Here are some numbered points:
[ 0.4 -0.7 -0.2  1.6 -0.6 -0.5 -0.9 -0.5 -0.4 -0.3  0.3 -0.6 -0.8 -0.8
  1.1  2.8] 0
[ 1.6 -0.3  1.9 -0.5 -0.8 -0.6 -0.7 -0.8 -0.7 -0.6  1.5  1.2  0.9 -0.9
 -0.8 -0.3] 1
[ 0.   0.1 -0.3  0.8 -0.6 -0.6 -0.5 -0.5 -0.6  2.7  1.  -1.  -0.1 -0.4
 -0.6  0.5] 2
[-0.6 -0.5 -0.5 -0.6 -0.4  3.  -0.9 -0.8 -0.8  0.7  1.3  0.1 -0.1  0.8
 -0.2 -0.6] 3
[ 0.3  0.5  0.2  1.1 -0.5  0.2 -0.6  0.1 -0.4 -0.3  0.4  0.3  0.2 -0.7
 -0.1 -0.6] 4
[-0.8 -0.8 -0.6  1.2  0.2 -0.4 -0.6 -0.5 -0.9  1.6  0.1 -0.8  3.6 -0.2
 -0.8 -0.4] 5
[-0.8  0.7 -0.5 -0.6  1.8  0.6 -0.4  0.2  0.5 -0.7 -0.8 -0.4 -0.6  2.2
 -0.6 -0.6] 6
[ 0.  -0.5  0.2  0.   0.3 -0.7  0.   0.9 -0.4 -0.1 -0.3  0.3 -0.2 -0.2
 -0.4  1.2] 7
[-0.6 -0.5 -0.7  0.6  1.4  0.5 -0.1 -0.5 -0.6 -0.7 -0.1 -0.3  1.5  0.3
  0.4 -0.5] 8
[ 1.9 -0.7 -0.7 -0.6 -0.9 -0.4  0.4 -0.8 -0.6 -0.6  2.9  1.5  0.3 -0.8
 -0.6 -0.5] 9
[-0.8 -0.3 -0.6  0.2  2.1 -0.4 -0.6 -0.7 -0.1  0.4 -0.4  0.5 -0.5  2.4
 -0.7 -0.5] 10
[-0.5 -0.5 -0.3  1.7  1.  -0.3  0.9 -0.6 -0.5  0.5 -0.3 -0.8 -0.7 -0.2
  0.8 -0.1] 11
[ 0.   0.5  2.5 -0.8 -0.6 -0.7  3.1 -0.7 -0.8 -0.9 -0.5 -0.9 -0.9 -1.
  1.2  0.4] 12
[ 0.6  0.  -0.3 -0.6 -0.6 -0.7 -0.1  0.8  1.9 -0.8 -0.7  1.6 -0.6 -0.9
  0.8 -0.5] 13
[-0.6 -0.7 -0.1  2.1 -0.5 -0.8 -0.2 -0.9 -0.3  0.5  0.  -0.1  1.7  0.1
  0.4 -0.7] 14
[-0.6 -0.6 -0.3  0.3  2.4  0.7 -0.5 -0.5 -0.6 -0.1  0.4 -0.5 -0.2  1.1
 -0.4 -0.7] 15
[-0.4  1.1 -0.4 -0.2  0.  -0.7 -0.1 -0.6 -0.8  1.2 -0.3 -0.6  0.8  1.5
 -0.2 -0.2] 16
[-0.6 -0.1 -0.8 -0.6  0.6 -1.  -0.6 -0.6  0.1 -0.5 -0.8 -0.8 -0.3 -0.9
  2.4  4.4] 17
[-0.6 -0.4 -0.7  0.  -0.8  4.4  0.2 -0.5 -0.4 -0.3 -0.2 -0.2 -0.2 -0.5
  0.4 -0.1] 18
[-0.6 -0.5 -0.2  0.4  0.1  2.6 -0.8  0.  -0.7  1.2  0.1 -0.4 -0.7 -0.3
 -0.2 -0.1] 19
[ 0.2  0.8  0.2 -0.7 -1.  -0.4  1.3 -0.4 -0.5 -0.3  3.6  0.  -0.8 -0.7
 -0.6 -0.7] 20
[ 0.3  2.1 -0.1 -1.  -0.7 -0.8 -0.3  1.5 -0.2  0.  -0.7 -0.2  1.2 -0.6
 -0.4 -0.1] 21
[-0.7  0.1 -0.4  0.7 -0.1 -0.9 -0.7 -0.9 -0.4  2.3  1.1  1.6 -0.4 -0.4
 -0.2 -0.7] 22
[-0.7 -0.3 -0.4  0.4  0.4 -0.5 -0.3 -0.8 -0.7  1.3 -0.1 -0.4  0.   2.7
  0.2 -0.7] 23
[-0.6 -0.4 -0.7 -0.4  0.8 -0.2  1.   0.8 -0.6  0.5  0.5 -0.4 -0.7 -0.7
  0.1  1. ] 24
[-0.6 -0.7 -0.2 -0.4 -0.3  0.6 -0.6 -0.1 -0.1 -0.5 -0.5 -0.6 -0.6  0.2
  4.2  0.3] 25
[ 1.5  2.1  1.4 -0.5 -0.9 -0.9 -0.8 -0.7 -0.6 -0.1 -0.7  0.7  1.2 -0.7
 -0.5 -0.6] 26
[-0.8 -0.7 -0.6  1.2 -0.2 -0.7 -0.3 -0.5 -0.7 -0.8 -0.1 -0.6 -0.7 -0.7
  1.9  4.2] 27
[ 0.   1.  -0.5  0.7  0.2  1.4 -0.6 -0.8 -0.3  0.5 -0.5 -0.3  0.3 -0.4
 -0.4 -0.4] 28
[ 0.8  0.6  0.5 -0.2 -0.7  0.9 -0.9 -0.7 -0.4  0.4 -0.3  1.5  0.1 -0.7
 -0.8 -0.3] 29
[-0.7 -0.9 -0.3  0.   0.3  0.5 -0.7 -0.3  0.6 -0.5 -0.6 -0.4 -0.7 -0.9
  1.7  3. ] 30
[-0.5 -0.2 -0.2 -0.7  0.6  0.8 -0.5 -0.2  1.3  0.2 -0.6 -0.6 -0.2  0.5
  0.7 -0.3] 31
[ 2.9  1.8 -0.6 -0.4 -0.9 -0.7  0.4 -0.1 -0.6 -0.6 -0.2  0.3  0.  -0.1
 -0.4 -0.7] 32
[-0.8  0.8 -0.9  0.2  0.1 -0.7 -0.7 -0.6 -0.7  3.3  1.5 -0.5 -0.3  0.5
 -0.5 -0.6] 33
Which point above is nearest to each new point by angle, seen from the average point of the numbered points? Its number follows each.
[-0.2 -0.4 -0.8 -0.5  1.3  1.  -0.4 -0.7 -0.5 -0.7  1.5  0.   1.6 -0.3
 -0.6 -0.3] 8
[-0.6  0.3 -0.8 -0.5  1.6  0.8 -0.4 -0.7 -0.6  0.3  2.2 -0.7 -0.5  0.8
 -0.6 -0.6] 15
[-0.2 -0.1 -0.8 -0.7 -0.9  1.7  0.4  1.5  0.1 -0.8 -0.2 -0.4  0.5  0.6
  0.  -0.8] 18
[-0.6 -0.4 -0.5  1.5  2.1 -0.4  0.8 -0.7 -0.6  1.7 -0.7 -0.4 -0.8  0.4
 -0.7 -0.7] 11
[-0.3 -0.4  0.5 -0.4  0.6 -0.4 -0.4 -0.3  0.8 -0.7 -0.1  2.7  0.2 -0.8
 -0.5 -0.5] 13
[ 1.8  1.1  0.  -0.5 -0.4 -0.5  1.7 -0.4 -0.2 -0.9 -0.9 -0.2  0.3  0.2
 -0.6 -0.5] 32
[-0.3 -0.4  2.7 -0.9 -0.8 -1.  -0.6  1.7  3.  -0.9 -0.6 -0.8 -0.6 -0.9
  0.9 -0.2] 13
[-0.8 -0.9 -0.2 -0.1  0.1  1.   0.6  0.9  2.  -0.7 -0.8 -0.8 -0.4  0.7
 -0.4 -0.3] 31
[ 1.9  0.1  2.4 -0.9 -0.2 -0.8 -0.9 -0.9 -0.9 -0.4  2.2 -0.8 -0.1  1.1
 -0.8 -0.9] 1
[-0.2 -0.1  0.4 -0.5  0.3 -0.7 -0.2  0.1 -0.7  1.2  0.7 -0.1  0.   0.3
  0.1 -0.7] 33
[ 1.5 -0.4 -0.5 -0.8 -0.7 -0.3 -0.8  2.7  1.4 -0.8 -0.8  1.4 -0.1 -0.6
 -0.5 -0.6] 13
[-0.3 -0.2 -0.2 -0.4  0.9 -0.7 -0.7 -0.8 -0.6  1.1 -0.3  2.8  0.5 -0.3
  0.1 -0.7] 22
[ 0.2  1.8 -0.4 -0.5 -0.2 -0.5 -0.4  0.3  0.3 -0.6 -0.4 -0.2  2.  -0.6
 -0.1 -0.6] 21
[-0.5 -0.7 -0.4 -0.8 -0.4  0.4  1.4 -0.8 -0.7  0.1  0.9 -0.1  2.5  0.4
 -0.7 -0.6] 5
[-0.6 -0.5 -0.3  4.7  0.9 -1.   1.4 -0.3 -0.3 -0.9 -0.5 -0.5 -0.7 -0.8
 -0.3 -0.2] 11
[-0.6 -0.7 -0.3  2.1 -0.3  0.   1.8 -0.2  0.  -0.2 -0.5 -0.6 -0.2 -0.7
 -0.3  0.9] 11
[-0.1 -0.4 -0.4 -0.8  1.8 -0.7  0.8 -0.6 -0.5  0.3 -0.3  0.3  0.8  0.
  0.5 -0.6] 8
[-0.5 -0.4 -0.2 -0.2 -0.7  6.  -0.1 -0.6 -0.2 -0.3 -0.5 -0.6  0.2 -0.7
 -0.6 -0.5] 18
[ 1.3 -0.3  0.3 -0.7 -0.4 -0.9  0.1  0.4  1.9 -0.1 -1.   1.4  0.2 -0.9
 -0.9 -0.6] 13
[-0.7 -0.4  0.1  1.8  0.9 -0.2 -0.7 -0.5 -0.6  0.2  0.5 -0.9 -0.8 -0.1
  1.3  0.1] 11
[ 1.   0.9  0.2 -0.8 -0.9 -0.9 -0.7 -0.5 -0.8 -0.8  5.5 -0.6  0.  -0.5
 -0.2 -0.8] 20
[ 1.  -0.1 -0.1 -0.2  0.1 -0.3 -0.8 -0.7 -0.7 -0.3  3.1  1.3 -0.3 -0.8
 -0.6 -0.4] 9
[ 0.8 -0.3 -0.7 -0.6 -0.9 -0.9 -0.2  1.   3.3 -1.  -0.5  2.2 -0.2 -0.5
 -0.8 -0.6] 13
[-0.4  0.9 -0.7 -0.2 -0.7 -0.3 -0.7 -0.7 -0.4  4.2 -0.4 -0.6 -0.3  1.
 -0.1 -0.7] 33
[-0.5 -0.2 -0.6  0.2 -0.5  0.9 -0.8 -0.2 -0.6  2.4 -0.4 -0.7 -0.6  2.5
 -0.5 -0.4] 23
[ 0.2 -0.8 -0.5  0.9 -0.2 -0.6 -0.6 -0.7 -0.6  0.4  2.2 -0.6  0.1  1.5
  0.  -0.5] 23
[ 1.9  1.  -0.6 -0.9  0.2 -0.6 -0.3 -0.1 -0.2  0.3 -0.1  0.3  0.2 -0.4
 -0.5 -0.3] 32
[-0.3 -0.7 -0.5 -0.4 -0.9  1.9  1.4 -0.8 -0.9 -0.5  1.   0.7  0.2 -0.9
  1.2 -0.5] 18
[-0.6 -0.6  0.  -0.2  0.   0.8 -0.2  0.5  0.8  0.  -0.4 -0.6 -0.9 -0.1
  0.1  1.5] 30
[-0.6 -0.8 -0.7 -0.8 -0.4 -0.5  0.2  2.7  0.9 -0.6  0.  -0.7  0.3  2.4
 -0.8 -0.5] 6
[-0.5 -0.8 -0.5 -0.3 -0.8  0.1 -0.8 -0.6 -0.8 -0.5 -0.5 -0.6  1.4  6.5
 -0.6 -0.7] 23
[-0.6 -0.7 -0.6  0.1  0.4  1.1  0.7 -0.6 -0.7  0.   2.9 -0.4  0.  -0.3
 -0.6 -0.6] 20
[-0.5 -0.4  0.7  0.  -0.4  0.  -0.6 -0.6 -0.7 -0.2 -0.4 -0.9 -0.7  4.2
  0.7 -0.1] 23
[-0.3  1.7 -0.6 -0.1 -0.3  1.   0.5 -0.2  0.7  0.1 -0.9 -0.8 -0.2 -0.1
 -0.2 -0.3] 28
[-0.5 -0.7 -0.3 -0.8 -0.4  1.8 -0.2 -0.3 -0.7 -0.2  0.4 -0.3  0.1  2.
  0.7 -0.7] 3
[ 2.6  0.8  0.6 -0.9 -0.5  0.2  0.   1.  -0.3 -0.9 -0.6  0.3 -0.1 -0.9
 -0.7 -0.6] 32
[-0.7  0.6 -0.8 -0.5  0.8  0.9  0.5  0.  -0.4 -0.2 -0.3  0.  -0.6  1.8
 -0.6 -0.4] 6
[-0.9 -0.8 -0.6 -0.5 -0.5  0.5 -0.9  0.2  0.2 -0.9 -0.7 -0.7 -0.8 -1.
  5.8  1.5] 25
[-0.1  1.2  2.9 -0.4 -0.3  0.1 -0.7 -0.1 -0.7  0.4 -0.4 -0.3  0.1 -0.5
 -0.7 -0.6] 26
[-0.6 -0.5 -0.8 -0.5 -0.3  0.3 -0.7 -0.7 -0.9  2.4 -0.5 -0.3  0.3  3.9
 -0.4 -0.7] 23
[-0.6  0.2 -0.3  0.7  0.2 -0.2  0.6  0.1 -0.4  1.  -0.1 -0.4 -0.8 -0.1
  0.4 -0.3] 11
[ 0.5 -0.6 -0.4 -0.3  0.4 -0.9  0.4  0.6  2.  -0.7 -0.6 -0.1 -0.2  0.5
 -0.4 -0.3] 13
[-0.4 -0.7 -0.1  0.6  0.2  0.2 -0.8 -0.5 -0.6  1.2  0.3  2.5  0.  -0.8
 -0.7 -0.4] 22
[-0.4 -0.7 -0.2  0.7 -0.1  1.8 -0.9 -0.6 -0.7  0.3  1.1 -0.6 -0.4  1.2
 -0.1 -0.4] 3
[-0.4 -0.8  4.5 -0.7 -0.6 -1.  -0.5 -0.2  0.  -0.7  0.8  1.   0.7 -0.9
 -0.8 -0.4] 1
[-0.6 -0.5  0.5  3.4  0.1 -1.   1.4 -0.2 -0.4 -0.7 -0.6 -0.8 -0.8 -0.6
  0.2  0.4] 11
[ 3.4  0.3  0.  -0.9 -0.8  0.5  0.8 -0.2 -0.2 -1.  -0.9  0.9  0.  -0.4
 -0.9 -0.5] 32
[-0.6 -0.8 -0.5  1.6  0.2 -0.6 -0.7 -0.9 -0.7  2.9 -0.7 -0.5 -0.5  2.9
 -0.8 -0.3] 23
[ 0.4  0.5  0.7  0.8 -0.7 -0.9 -0.6 -0.7 -0.4  0.7  0.2  0.1  0.8 -0.6
 -0.2 -0.1] 26
[-0.4  0.3 -0.5 -0.3  0.6 -0.4 -0.1  1.7  0.9 -0.6 -0.8 -0.6 -0.6  1.3
 -0.3 -0.1] 6
[-0.7 -0.3 -0.4  0.6 -0.6  0.6  0.   0.1  2.9 -0.4 -0.6 -0.5 -0.1  0.3
 -0.6 -0.4] 31
[ 1.  -0.7  5.4 -0.8 -0.3 -0.7 -0.6 -0.9 -0.8 -0.6  1.9  0.  -0.3 -0.9
 -0.9 -0.9] 1
[ 1.3  0.9  0.4 -1.  -0.4 -0.9  2.2 -0.4 -0.8 -0.9 -0.5 -0.7 -0.9 -0.4
 -0.4  2.5] 12
[ 0.5  0.  -0.3 -0.7 -0.7 -1.   2.6  0.2  0.5 -0.3 -0.7 -0.2  0.7  0.
 -0.1 -0.4] 12
[ 0.1  0.3 -0.7 -0.7 -0.8  1.9  0.3  0.5  0.1 -0.8 -0.5  0.4  1.4  0.
 -0.8 -0.6] 18
[ 0.   2.5 -0.5 -0.9 -0.9 -0.8  0.   0.9  0.2 -1.  -0.6  1.7  0.1  0.3
 -0.3 -0.8] 21
[-0.3 -0.6 -0.7 -0.7  2.1 -0.2 -0.5  1.7  0.9 -0.7 -0.7  0.4  0.2  0.3
 -0.4 -0.7] 6
[ 1.   3.5  2.6 -0.7 -0.9 -0.7 -0.4 -0.5 -0.8 -0.9 -0.4 -0.8 -0.1 -0.2
  0.1 -0.5] 26
